One turning vector, and how many ticks it has turned
The counts run from 0 to 489.
[131 115  99 124 156 117 155 118 119  96 147 134  96 133 129 150 121 142
 120  81 100 184 187 153 132 133 100 148 118 108 158 177 143 187  98 144
 129 114 123 181  64 111 173 178 154 138 131 149 129 110 145 160 101 108
 185 165 115 130 101  81 122 111 122 142 151 148 133 118  95 106 144 127
 110 148 139 137 157 124 182 146 145] => 102
[106 129  95 111 138  96 155 114 121 114 142 104 133 148 174 155 157 150
 107 115 109 166 163 141 143 182 108 149 119 100 160 117 150 183 125 153
 117 105 142 151  66 129 159 177 130 153 120 162 139 136 140 203 122 133
 152 113 136 187 120 112 133 126 130 128 140 133 154  85 125 145 111 161
 108 118 146 173 170 148 145 165 174] => 283
[132 117 115 128 161 132 166 140 135 120 119 132  88 157 160 159 161 133
 138 116 103 132 193 128 135 163 119 153 101 116 179 133 159 183 109 148
 121  96 108 151  76 126 122 153 103 175 139 157 129 164 154 173 104 116
 172 158 128 154 125  97  84 151 104 138 145 157 162  84 109 139 124 137
 126 129 120 154 171 132 171 148 166] => 174
[107 144  97 103 158 102 143 132  92 104 147 115 122 152 130 133 153 139
 139  86 107 169 195 147 143 176 126 141 109 108 167 126 168 167 109 164
 143  99 163 145  72 137 148 159 128 146 141 149 110 130 147 184 100 139
 172 142 129 149 117 131  90  95 117 134 138 122 134 118 148 115 131 175
 113 122 120 154 162 135 165 134 203] => 259
[130 133  93 116 159 126 156 123 129 107 174 120  87 159 118 130 130 146
 159 102 122 150 196 127 138 141 121 138  92  97 184 173 138 190 123 127
 128 101 124 182  78 132 138 177  89 137 117 132 107 120 150 173  88 145
 189 140 117 165 137 104 130 131 102 112 129 156 154 131 107 100 127 134
 114 138 139 152 144 132 155 148 182] => 483
[149 126 111 134 145 122 151 134 128 103 127 130 104 157 142 158 144 139
 125  78  72 147 176 137 121 153  99 129 122 124 162 143 157 187 116 126
 111  92 129 160  65 142 123 152 127 139 106 130  88 131 141 191 117 132
 201 153  98 137  92 115  99 112 100 115 159 126 140 110 133 123 141 160
 129 144 110 136 148 154 162 100 176] => 384
[150 132 112 121 160 120 145 120 133  86 150 146  99 151 134 127 143 157
 143  70  96 157 187 163 119 125  99 146 107 109 174 157 134 190 124 131
 106 105 139 168  74 125 122 174 113 141 104 107 108 103 137 167 111 137
 192 182 109 142 122  91 105 130 122 102 125 142 134 126  92 124 154 134
 116 151 142 151 140 127 149 133 150] => 114
[ 88 111 111 131 158 126 165 142 129 114  93 125 110 138 146 157 157 124
 117 121  94 166 181 152 145 148  74 150 120  93 159 141 147 175 112 174
 132 120 119 169  51 146 141 152 147 131 158 167 142 129 161 186 109 116
 159 143 140 154 120 100  92 131 133 118 146 133 137  97 126 147 109 132
 106 145 153 152 163 119 176 139 146] => 419
[104 126 123 115 144  96 154 126  80 128 135 115 151 150 117 167 156 130
 120  96 106 178 188 158 142 149 107 120 132  90 155 124 126 167 117 168
 155 101 155 150  51 114 141 193 166 127 132 155 129 124 147 183 117 118
 158 126 126 168 134 112 109 119 143 127 160 123 137 103 139 138 127 131
 119 120 134 174 160 157 133 139 167] => 288
[129 128 134 112 150 137 175 118 121 118 119 120 116 174 119 127 169 149
 143  77 119 167 196 144 163 105 105 140 124  92 197 139 138 188 109 132
 152 104 129 159  71 132 108 177 105 158 139 126  99 134 130 158  99 111
 184 145 141 148 145 106  77 120 122 146 135 136 145 128  85 111 130 147
 142 147 124 186 134 128 139 132 162] => 221
[126 142 113 123 157 118 158 126 113 116 137 119 114 161 117 114 160 141
 152  69 121 152 203 147 150 166 131 140 115  95 191 128 145 167 128 143
 145 103 150 146  77 156 102 171 106 145 115 125  86 116 150 172  88 142
 189 145 124 147 128 127  83 109 122 110 123 129 146 130 140 104 121 146
 138 129 121 161 144 136 143 141 185] => 246
[ 92 138  93 105 143 111 143 119 123  92 129 105 125 144 133 134 161 148
 135 123  85 176 170 151 129 171  95 150 118  97 155 122 144 168 128 159
 120 125 149 152  43 148 144 155 128 125 126 134 110 109 161 192 111 149
 154 121 122 173 119 138 111 123 122  97 133 105 130 111 139 148 109 168
  91 140 159 159 153 135 158 153 181] => 27
[101 143  96 114 121 123 143  90 122 117 138 110 141 151 136 128 145 172
 148  87 104 202 181 147 149 134 113 132 102  92 185 136 132 189 126 161
 137 138 123 157  46 120 138 182 112 137 103 118 118  95 130 148 114 111
 164 128 129 168 136 135 110 106 120 142 154 133 135 110 109 125 136 164
 133 134 146 169 139 152 142 145 182] => 237
[116 131 105  97 140  90 150 116 108 102 147  99 133 154 159 145 148 149
 124 107 103 167 175 142 135 175 129 148 120 101 165 132 159 174 126 154
 116  97 159 127  46 128 152 178 128 156 127 157 127 132 154 190 121 135
 140 112 125 177 115 123 110 126 116 132 141 130 153  94 140 156 117 163
 109 119 136 154 159 148 153 166 172] => 284
[ 90 134 107 120 147 103 150 120 110 126 141 100 114 148 121 155 166 142
 146 113 109 170 208 138 138 143 109 138  93  78 168 124 132 184 114 145
 125 138 138 184  77 122 132 172 112 146 120 164 111 125 157 160 107 152
 155 138 130 182 155 103 109 150 135 113 137 129 141 117 119 130  95 134
 115 122 151 187 150 150 132 163 167] => 268
[114 135  91  98 135 110 135 117 126 105 135 112 106 137 133 146 146 144
 144  94  73 176 197 126 149 152 103 160 107 107 154 146 173 173 104 131
 127 130 118 174  58 131 138 143 133 145 117 141  92 124 151 174 122 128
 170 144 103 144  94 122 102 110  83 136 165 123 128  98 126 124 117 153
 106 131 131 138 162 147 159 145 187] => 22
[138 113 127 117 161 123 149 142 125 106 109 144  95 157 125 166 145 134
 128 100  77 137 186 150 132 149  84 141 120 120 165 137 158 184 105 148
 136  86 125 154  70 142 122 159 153 132 137 127 117 153 153 178 117 100
 180 137 103 125 101 102  93 119  95 115 154 136 133  99 119 123 119 139
 121 159 101 150 158 147 158 105 182] => 411
[122 132 128 114 142 116 152  89 163 102 167 134 130 167 133 123 128 148
 132 118 107 163 188 157 122 157 120 157 104 106 157 141 135 171 130 143
  90 127 152 154  91 177 131 170 118 172  91 117 120  89 164 175  94 147
 186 148 102 160 114  73  79 145 126 102 135 143 145 119 137 128 142 145
 102 136 145 148 146 127 146 148 157] => 350
[125 122  97 145 161 119 158 128 111 109 126 128  93 135 119 157 143 140
 146  76  91 173 175 146 116 141  84 130 111 102 151 158 149 181 103 140
 124 120 111 175  60  97 143 164 138 138 109 149 105 111 126 173 114 117
 181 180 126 139 125 101 127 112 132 134 145 143 117  99 100 124 148 135
 112 121 135 152 156 138 196 126 148] => 129
[138 121 121 101 148 115 154  89 151  89 152 133 102 174 132 132 146 165
 138 120 103 160 180 151 110 155 114 156 100 117 162 159 134 196 127 123
  91 114 132 161  99 155 133 165 108 163 100 121 129 100 150 189 108 130
 182 137 119 162 138  88 137 146 115 117 123 164 141 106 101 143 137 158
  99 119 142 156 139 140 174 154 157] => 119
[107 115 129 114 130  97 157  75 153 130 138 121 132 170 136 151 130 145
 108 112 113 181 179 146 135 156 106 156 115  96 148 144 147 180 123 150
 114 114 122 157  73 145 158 179 158 166 100 144 130  97 142 181 118 110
 184 116 107 144 101  64 123 124 134 142 166 155 135  89 119 127 137 139
 109 104 139 162 166 146 162 146 152] => 335
[121 124 123 123 132 126 173  81 150 121 119 115 103 160 125 131 154 177
 131  89 108 167 175 140 156 128  95 148 120  90 194 127 132 202 126 126
 131 115 110 161  94 132 122 190 124 150 117 122 114 116 126 155 102 105
 191 104 139 149 135 114 120 114 128 122 132 141 129 129  81 107 110 146
 141 132 135 195 140 148 138 129 180] => 223
[122 114 124 137 172 115 160 133 124 101 125 139 121 139 100 130 148 119
 133  89 123 167 205 168 120 152 111 153 111  97 168 155 133 160 117 169
 138 111 148 163  74 149 122 169 140 142 123 141 124  95 152 180  86 137
 193 177 135 127 128  86  94 136 165 112 127 134 123 109 129 117 148 123
 101 132 155 142 158 111 174 146 131] => 109
[125 122 143 113 141 129 175 102 129 127 107 116 108 162 125 124 166 155
 142  83 109 169 193 153 160 113 100 146 125  92 193 132 126 192 113 130
 145 113 113 169  80 131 109 186 114 153 114 124 102 125 132 147 106 106
 185 123 141 143 145 100 102 120 130 127 142 144 134 128  87 113 113 143
 146 135 127 183 138 146 141 131 159] => 222
[112 124 135 122 152 110 159 130 112 113 122 119 130 160 113 146 165 114
 140 112 102 188 196 153 117 152 102 128 123 108 134 138 141 165 101 172
 131 131 151 170  64 145 134 143 139 151 123 160 106 114 152 193 102 143
 181 176 110 143 135  84  90 125 137 132 152 132 133  97 146 129 148 150
  90 119 127 148 155 133 188 125 151] => 366
[111 124 110 116 164  97 158 145  83 109 148 110 118 146 140 154 153 123
 121  80 107 165 179 154 142 172 117 140 135  98 168 125 151 163 118 166
 137  77 158 148  56 111 157 179 140 137 145 172 116 139 154 187 103 144
 158 132 118 156  98 120  93 116 129 123 151 125 140 123 149 124 108 151
 104 130 126 157 165 130 154 143 178] => 286
[120 123 108 129 155 138 156 127 177 109 120 136  86 153 149 146 134 139
 136 113 109 126 192 137 150 140 116 163  98 108 187 153 152 169 143 137
 129 111 106 168  55 161 105 161 103 157 128 121 126 123 171 176 101 127
 168 131 108 143 102  95  89 150  99 101 143 146 147 100 115 140 114 121
 126 151 143 135 165 114 145 148 159] => 430
[133 134 117 133 160 114 155 142 108 119 129 110 113 158 112 118 151 134
 146  57 119 155 197 143 155 149 121 131 119  91 185 126 141 179 121 141
 145  99 147 167  90 140 110 171 109 149 123 137  85 124 142 178  94 138
 201 155 130 145 136 121  84 110 141 118 123 126 142 139 132  95 122 148
 141 133 122 174 148 142 127 127 182] => 247
[135 127 114 124 160 125 154 123 113 101 130 138  99 147 126 149 152 141
 156  76  93 173 188 148 115 135 112 148 103 112 151 167 150 170 112 136
 130 107 115 159  50  99 128 163 133 144 107 141 102 109 125 171 110 113
 178 181 108 126 118 113 104 112 113 138 158 143 120  96 106 132 159 137
 105 128 125 135 155 136 193 131 155] => 128
[133 106 146 114 159  90 175 120 111 123 125 127 119 156 126 154 153 129
 105  88  99 149 188 161 141 155 110 144 146  85 175 124 127 177 132 130
 120  83 159 151  80 135 129 206 158 144 128 160 119 132 150 177 104 112
 175 115 126 158 125  92 108 142 155  96 138 132 134 129 119 123  99 129
 136 136 123 182 154 149 116 141 155] => 301
[111 128 119 145 167 133 161 143 114 126 119 137 104 152 131 171 169 131
 151 114 104 154 197 157 118 157 102 128 107 103 166 135 128 185 104 168
 126 130 138 164  67 133 129 167 113 139 138 161 145 142 155 172 100 123
 167 173 149 174 158  98  71 159 142 111 136 145 162 107 124 156 120 128
 113 137 146 166 143 132 162 136 158] => 162
[ 95 141  89 108 152 113 141 145 106  91 146 120 119 156 127 133 150 145
 138 116  94 178 186 152 127 154 102 142 116 100 152 132 152 175 119 169
 133 112 164 146  39 150 139 158 114 133 137 136 119 120 171 196 109 166
 162 143 116 179 115 125 101 123 115 107 134 110 141 118 156 140 117 167
  98 152 143 151 149 131 157 139 180] => 28
[127 124 129  91 144 102 153 109 137  87 136 109 122 163 128 119 158 151
 137 115  82 163 196 139 129 167 121 156 127 109 168 133 145 174 128 138
 115 116 153 154  77 186 110 158 121 157 109 118 105 117 167 187  88 146
 181 109 125 162 121 121 110 129 118 101 127 128 147 118 145 135 107 173
 111 131 125 154 141 148 145 148 188] => 14
[141 116 140 133 153 111 169 124 135 109 125 118 128 169 117 127 151 120
 117  82 109 162 200 159 124 149 101 141 135 100 151 134 134 181 119 139
 111 121 154 183  95 169 109 159 137 168 113 146  93 119 143 188  98 133
 214 163 127 138 121  69  86 132 167 108 123 140 135 121 138 122 135 143
 115 126 126 165 145 136 154 121 144] => 353
[137 107 113 105 171  95 162 142 110  93 133 102 101 144 135 142 151 126
 124  96  80 148 182 127 136 156 117 149 138 108 171 145 161 169 127 132
 122  76 163 153  61 151 120 166 128 136 144 154  98 140 166 203  99 137
 169 127 119 163 103 116 113 124 105 110 145 123 149 126 144 139 102 155
 117 147 111 142 156 137 146 149 169] => 42
[120 121 135 117 156 112 164 120 125 110 137 116 139 143 145 134 139 123
 122  82 111 184 192 160 140 147 119 151 133 102 147 146 156 157 114 170
 130 119 143 162  59 143 138 167 139 171 124 164 104 105 143 180  97 127
 185 166 126 131 101  85  74 117 141 149 158 129 148 100 144 132 156 137
 102 125 131 148 160 115 168 154 132] => 339
[123 106 122 118 157 125 156 113 151 108 104 125 105 166 111 118 140 140
 119 106 127 150 197 143 154 143  97 152 111  93 169 147 142 187 127 148
 146 110 125 193  99 170 113 151 117 158 130 125 130 124 154 188 100 114
 192 130 146 143 143  79 125 121 144 125 124 153 143 100  99 112 126 140
 120 120 150 166 152 122 157 135 163] => 459
[113 128  95 137 142 120 150 110 117 122 124 129 116 151 124 158 148 154
 143  99 100 184 177 143 119 136  82 125 102  97 143 159 132 201 100 144
 115 129 109 184  65 109 151 167 135 135 105 148 127 109 121 172 122 108
 171 165 127 156 145  95 133 125 138 131 147 143 129  94 105 133 144 131
 105 118 150 164 154 140 183 128 145] => 130
[112 134 122 122 152 109 168 129 123 105 142 120 126 159 121 139 152 129
 142 110 101 180 182 150 121 166 101 146 111 107 128 144 152 168 102 174
 114 124 141 160  75 156 148 144 128 161 123 156 110 113 150 191  99 146
 178 179 116 139 103  87  86 123 125 129 130 136 130 106 146 125 132 160
  81 126 133 144 160 122 200 128 166] => 365
